In the data rows, 128 means zero.
Some points:
(109, 140, 132, 127, 140, 113, 114, 109, 100, 172, 106, 123, 145, 127, 166, 125, 61, 92, 113, 155, 135, 129, 97,
 134)
(164, 150, 91, 117, 131, 130, 107, 55, 122, 123, 159, 143, 141, 117, 134, 92, 65, 185, 141, 129, 168, 128, 127,
 122)
(151, 131, 129, 136, 129, 135, 2, 133, 110, 140, 155, 142, 101, 105, 93, 135, 169, 160, 153, 138, 164, 148, 161,
 121)
(120, 59, 115, 139, 146, 129, 133, 97, 172, 129, 133, 113, 145, 71, 116, 163, 98, 157, 70, 151, 121, 97, 173,
 111)
(127, 141, 138, 130, 135, 115, 137, 95, 150, 136, 0, 97, 166, 174, 82, 165, 150, 112, 154, 172, 167, 129, 146,
 167)
(135, 104, 121, 126, 120, 162, 82, 134, 126, 148, 182, 147, 108, 139, 48, 104, 119, 128, 96, 150, 123, 112, 28,
 122)
(112, 135, 58, 47, 124, 162, 134, 152, 132, 117, 99, 146, 112, 130, 187, 156, 146, 104, 132, 81, 81, 140, 109,
 82)
(153, 123, 160, 107, 130, 98, 133, 125, 129, 50, 75, 130, 86, 137, 109, 110, 140, 125, 91, 86, 133, 112, 135,
 184)
(127, 151, 137, 159, 156, 168, 169, 159, 166, 151, 158, 145, 109, 140, 162, 160, 126, 183, 134, 122, 146, 142, 140,
 159)
(147, 48, 155, 114, 122, 161, 125, 106, 103, 133, 68, 156, 165, 92, 114, 132, 96, 146, 177, 121, 116, 124, 123,
 74)
(40, 157, 85, 39, 129, 130, 121, 130, 128, 128, 141, 179, 151, 118, 88, 124, 160, 118, 41, 100, 137, 63, 138,
 110)
(150, 88, 61, 125, 153, 116, 142, 149, 166, 154, 149, 98, 131, 142, 139, 119, 146, 44, 193, 109, 115, 131, 102,
 162)
(151, 124, 128, 87, 124, 155, 172, 145, 150, 127, 61, 123, 27, 178, 80, 96, 114, 157, 95, 132, 158, 99, 128,
 128)
(131, 111, 175, 81, 101, 151, 128, 64, 133, 112, 161, 45, 111, 135, 141, 146, 120, 118, 123, 132, 160, 150, 117,
 132)
(70, 134, 138, 103, 123, 149, 123, 140, 33, 61, 153, 56, 122, 125, 145, 109, 58, 89, 105, 80, 89, 156, 143,
 162)
(89, 102, 107, 146, 130, 126, 140, 120, 135, 174, 140, 127, 134, 169, 146, 135, 140, 138, 125, 182, 132, 96, 136,
 142)
(91, 153, 130, 98, 79, 147, 126, 71, 134, 117, 176, 129, 179, 84, 147, 183, 127, 183, 183, 113, 124, 109, 100,
 156)
(128, 112, 141, 139, 127, 64, 152, 156, 138, 180, 105, 76, 162, 108, 58, 87, 101, 155, 150, 29, 113, 107, 153,
 104)
(149, 98, 127, 143, 101, 125, 143, 128, 135, 65, 123, 158, 164, 117, 119, 140, 114, 150, 163, 151, 168, 167, 152,
 185)
(155, 102, 130, 53, 152, 144, 147, 150, 173, 131, 160, 146, 86, 93, 114, 110, 84, 139, 132, 157, 158, 175, 166,
 125)
(149, 136, 146, 121, 98, 155, 150, 120, 107, 134, 153, 139, 120, 178, 176, 126, 157, 177, 163, 143, 153, 145, 142,
 134)
(78, 159, 122, 168, 40, 142, 121, 151, 134, 134, 138, 24, 129, 75, 128, 128, 123, 118, 163, 143, 151, 164, 186,
 142)
(138, 133, 146, 135, 146, 147, 149, 131, 169, 157, 122, 162, 140, 115, 124, 121, 98, 141, 60, 156, 118, 181, 124,
 156)
(121, 130, 132, 139, 163, 125, 120, 79, 152, 55, 158, 117, 45, 121, 27, 143, 158, 105, 156, 98, 96, 130, 105,
 153)
(58, 183, 79, 157, 56, 109, 56, 150, 169, 64, 46, 137, 62, 124, 171, 98, 88, 107, 120, 160, 85, 147, 95,
 66)
(101, 113, 161, 161, 80, 106, 148, 156, 144, 157, 122, 129, 128, 164, 125, 115, 168, 177, 120, 125, 128, 151, 110,
 56)
(166, 126, 157, 142, 105, 147, 133, 114, 107, 116, 69, 165, 169, 114, 117, 120, 176, 139, 150, 140, 86, 94, 138,
 123)
(192, 161, 171, 157, 128, 100, 114, 117, 102, 121, 110, 160, 124, 95, 122, 156, 152, 56, 139, 140, 162, 98, 120,
 128)
(100, 139, 142, 74, 154, 105, 129, 123, 149, 156, 83, 76, 145, 99, 102, 132, 125, 119, 123, 125, 190, 141, 145,
 150)
(140, 133, 166, 96, 168, 121, 89, 145, 173, 115, 135, 121, 156, 114, 149, 132, 99, 121, 134, 140, 99, 120, 16,
 134)
(120, 128, 96, 130, 192, 108, 126, 79, 124, 138, 158, 128, 60, 61, 144, 109, 176, 106, 81, 149, 144, 175, 147,
 139)
(154, 132, 75, 128, 93, 172, 103, 96, 121, 151, 100, 116, 124, 153, 71, 142, 76, 97, 102, 146, 80, 164, 159,
 130)
(155, 141, 60, 86, 87, 49, 148, 133, 95, 124, 144, 98, 134, 148, 118, 163, 118, 111, 103, 150, 129, 145, 100,
 145)
(114, 176, 124, 135, 132, 129, 153, 92, 123, 35, 129, 140, 170, 123, 85, 33, 156, 162, 160, 94, 77, 141, 128,
 139)
(134, 132, 159, 138, 151, 142, 106, 170, 151, 169, 124, 129, 98, 127, 145, 170, 170, 160, 169, 95, 142, 155, 99,
 170)
(155, 97, 118, 134, 114, 157, 74, 145, 163, 127, 139, 118, 156, 141, 96, 164, 104, 124, 25, 145, 63, 122, 163,
 157)
(133, 156, 149, 157, 171, 145, 166, 158, 164, 147, 135, 189, 170, 89, 139, 61, 113, 58, 120, 145, 136, 176, 156,
 136)
(101, 173, 162, 99, 152, 171, 122, 205, 124, 148, 112, 114, 169, 107, 124, 157, 145, 70, 133, 150, 137, 145, 146,
 121)
(151, 108, 129, 88, 93, 141, 67, 168, 126, 146, 142, 133, 106, 116, 152, 63, 168, 116, 139, 167, 96, 29, 158,
 113)
(142, 145, 146, 23, 122, 105, 146, 145, 125, 161, 145, 124, 153, 198, 144, 119, 142, 120, 159, 140, 135, 155, 175,
 116)
(90, 146, 158, 123, 162, 161, 148, 96, 121, 158, 131, 159, 118, 132, 132, 142, 167, 138, 162, 179, 162, 133, 156,
 171)
(125, 167, 163, 120, 166, 153, 121, 152, 132, 141, 154, 163, 164, 143, 112, 166, 139, 129, 99, 128, 87, 104, 149,
 65)
(84, 127, 135, 158, 162, 118, 91, 156, 1, 140, 105, 156, 53, 121, 74, 136, 95, 121, 160, 144, 172, 146, 135,
 112)
(160, 155, 130, 150, 84, 82, 121, 174, 144, 123, 102, 106, 102, 124, 134, 158, 168, 147, 130, 108, 155, 151, 125,
 128)
(112, 139, 173, 122, 99, 105, 86, 82, 129, 123, 154, 121, 132, 176, 129, 95, 88, 155, 163, 176, 134, 150, 138,
 95)
(119, 190, 136, 156, 164, 167, 177, 141, 124, 113, 116, 95, 106, 134, 133, 102, 65, 164, 144, 161, 120, 8, 132,
 98)
(173, 129, 134, 149, 106, 153, 153, 152, 61, 88, 148, 139, 167, 188, 142, 144, 101, 115, 80, 134, 138, 113, 152,
 148)
(108, 117, 128, 167, 160, 105, 101, 126, 125, 164, 129, 138, 155, 164, 152, 139, 117, 166, 68, 82, 180, 138, 135,
 155)
(146, 116, 82, 106, 113, 155, 34, 135, 179, 129, 140, 114, 136, 143, 128, 124, 102, 106, 174, 69, 129, 66, 154,
 174)
(124, 136, 151, 146, 150, 168, 167, 118, 132, 129, 152, 130, 122, 131, 108, 154, 130, 134, 135, 77, 87, 147, 125,
 120)
(174, 168, 161, 144, 124, 105, 155, 185, 123, 127, 148, 157, 90, 110, 102, 166, 49, 118, 139, 104, 122, 146, 139,
 140)
(163, 158, 117, 135, 161, 99, 165, 139, 138, 142, 178, 101, 137, 127, 117, 149, 155, 110, 138, 123, 131, 152, 123,
 0)
(102, 57, 142, 63, 97, 74, 141, 92, 129, 143, 108, 153, 43, 119, 129, 151, 102, 154, 137, 119, 99, 149, 154,
 103)
(147, 140, 131, 150, 149, 153, 120, 119, 110, 132, 115, 151, 116, 108, 161, 156, 71, 134, 167, 119, 116, 98, 101,
 131)
(83, 161, 128, 150, 137, 176, 152, 146, 153, 137, 161, 130, 99, 151, 117, 96, 169, 106, 154, 136, 159, 102, 144,
 127)
(173, 190, 164, 159, 122, 144, 135, 105, 123, 156, 165, 153, 142, 177, 152, 131, 157, 82, 88, 75, 144, 122, 103,
 106)
(104, 87, 152, 148, 139, 22, 152, 120, 105, 158, 153, 123, 90, 137, 147, 126, 120, 96, 138, 153, 61, 81, 149,
 168)
(140, 140, 74, 119, 150, 108, 124, 110, 54, 174, 131, 108, 154, 51, 118, 107, 142, 164, 136, 130, 111, 90, 179,
 141)
(85, 99, 77, 108, 86, 48, 120, 165, 117, 121, 148, 140, 155, 122, 82, 175, 154, 152, 136, 147, 112, 109, 90,
 126)
(172, 154, 119, 146, 143, 129, 81, 89, 135, 172, 123, 156, 142, 197, 186, 147, 124, 124, 122, 27, 123, 110, 154,
 152)
(77, 137, 137, 144, 175, 153, 170, 137, 160, 143, 102, 121, 140, 165, 122, 165, 153, 144, 137, 152, 90, 99, 61,
 150)
(166, 117, 122, 144, 159, 153, 169, 126, 160, 144, 136, 122, 135, 151, 141, 114, 110, 156, 137, 140, 82, 133, 102,
 68)
(124, 125, 156, 160, 151, 159, 116, 177, 112, 68, 117, 134, 147, 137, 148, 174, 156, 184, 119, 149, 182, 118, 133,
 133)
(136, 134, 141, 145, 130, 113, 97, 127, 142, 155, 119, 134, 140, 133, 120, 105, 126, 158, 123, 88, 113, 182, 74,
 126)
(46, 50, 118, 133, 81, 134, 158, 148, 101, 155, 143, 157, 142, 148, 149, 82, 129, 109, 103, 74, 131, 122, 58,
 143)
(178, 143, 126, 112, 155, 126, 128, 133, 34, 73, 82, 67, 135, 129, 127, 130, 172, 155, 94, 129, 84, 153, 103,
 127)
(159, 137, 109, 185, 90, 172, 174, 136, 143, 138, 153, 45, 112, 118, 92, 67, 136, 122, 97, 145, 155, 122, 128,
 146)
(126, 143, 16, 137, 159, 153, 166, 113, 79, 149, 80, 130, 129, 116, 156, 143, 134, 133, 153, 130, 118, 163, 103,
 153)
(61, 93, 133, 152, 154, 88, 141, 109, 172, 71, 136, 170, 152, 170, 101, 122, 89, 55, 156, 91, 156, 130, 185,
 99)
(133, 53, 141, 140, 121, 144, 142, 152, 123, 99, 133, 129, 121, 73, 182, 80, 140, 118, 86, 76, 148, 104, 137,
 123)
(130, 117, 150, 153, 95, 170, 172, 192, 142, 157, 137, 163, 148, 103, 134, 153, 154, 154, 145, 132, 88, 180, 159,
 138)
(123, 101, 10, 166, 146, 127, 114, 122, 132, 105, 136, 153, 156, 167, 136, 130, 156, 137, 146, 167, 150, 170, 153,
 110)
(114, 79, 104, 150, 157, 132, 110, 127, 118, 118, 115, 105, 143, 124, 156, 137, 113, 112, 108, 72, 187, 72, 74,
 45)
(153, 119, 131, 129, 165, 75, 129, 146, 136, 18, 170, 118, 137, 162, 196, 188, 168, 171, 160, 177, 138, 126, 151,
 124)
(125, 157, 164, 164, 99, 100, 104, 59, 126, 151, 139, 140, 130, 154, 163, 134, 166, 120, 91, 132, 41, 137, 153,
 131)
(129, 79, 142, 115, 84, 174, 130, 71, 98, 106, 79, 142, 85, 100, 142, 117, 182, 114, 148, 127, 155, 146, 129,
 110)
(147, 160, 129, 117, 44, 104, 170, 55, 142, 120, 131, 165, 141, 64, 120, 174, 121, 71, 93, 135, 162, 102, 85,
 125)
(133, 54, 179, 157, 149, 149, 118, 115, 120, 127, 148, 63, 148, 129, 113, 122, 135, 69, 133, 167, 110, 128, 102,
 102)
(135, 121, 122, 86, 115, 90, 95, 147, 128, 126, 143, 162, 178, 130, 121, 35, 126, 138, 131, 169, 162, 149, 108,
 176)
(173, 148, 119, 146, 95, 90, 171, 174, 146, 152, 160, 165, 100, 101, 158, 112, 120, 110, 134, 154, 131, 75, 109,
 144)
(113, 161, 165, 134, 171, 82, 105, 107, 162, 121, 79, 94, 117, 77, 185, 76, 119, 159, 113, 133, 129, 148, 135,
 145)
Along one direction, these points spread out more than along any other. Take the direction at right angles to it along which they spread out most. Go by this last direction. Where along it does each point below lie, from 0 to 99? The average is 50, and the first point in the table lies past the average. One standard deviation of the points above along it is 16.
(134, 132, 159, 138, 151, 142, 106, 170, 151, 169, 124, 129, 98, 127, 145, 170, 170, 160, 169, 95, 142, 155, 99,
 170) 43
(149, 98, 127, 143, 101, 125, 143, 128, 135, 65, 123, 158, 164, 117, 119, 140, 114, 150, 163, 151, 168, 167, 152,
 185) 16
(85, 99, 77, 108, 86, 48, 120, 165, 117, 121, 148, 140, 155, 122, 82, 175, 154, 152, 136, 147, 112, 109, 90,
 126) 52
(108, 117, 128, 167, 160, 105, 101, 126, 125, 164, 129, 138, 155, 164, 152, 139, 117, 166, 68, 82, 180, 138, 135,
 155) 59
(124, 125, 156, 160, 151, 159, 116, 177, 112, 68, 117, 134, 147, 137, 148, 174, 156, 184, 119, 149, 182, 118, 133,
 133) 32
(166, 117, 122, 144, 159, 153, 169, 126, 160, 144, 136, 122, 135, 151, 141, 114, 110, 156, 137, 140, 82, 133, 102,
 68) 72
(164, 150, 91, 117, 131, 130, 107, 55, 122, 123, 159, 143, 141, 117, 134, 92, 65, 185, 141, 129, 168, 128, 127,
 122) 40
(61, 93, 133, 152, 154, 88, 141, 109, 172, 71, 136, 170, 152, 170, 101, 122, 89, 55, 156, 91, 156, 130, 185,
 99) 57
(133, 54, 179, 157, 149, 149, 118, 115, 120, 127, 148, 63, 148, 129, 113, 122, 135, 69, 133, 167, 110, 128, 102,
 102) 58
(89, 102, 107, 146, 130, 126, 140, 120, 135, 174, 140, 127, 134, 169, 146, 135, 140, 138, 125, 182, 132, 96, 136,
 142) 55
(102, 57, 142, 63, 97, 74, 141, 92, 129, 143, 108, 153, 43, 119, 129, 151, 102, 154, 137, 119, 99, 149, 154,
 103) 39
(172, 154, 119, 146, 143, 129, 81, 89, 135, 172, 123, 156, 142, 197, 186, 147, 124, 124, 122, 27, 123, 110, 154,
 152) 72
(142, 145, 146, 23, 122, 105, 146, 145, 125, 161, 145, 124, 153, 198, 144, 119, 142, 120, 159, 140, 135, 155, 175,
 116) 43
(78, 159, 122, 168, 40, 142, 121, 151, 134, 134, 138, 24, 129, 75, 128, 128, 123, 118, 163, 143, 151, 164, 186,
 142) 19
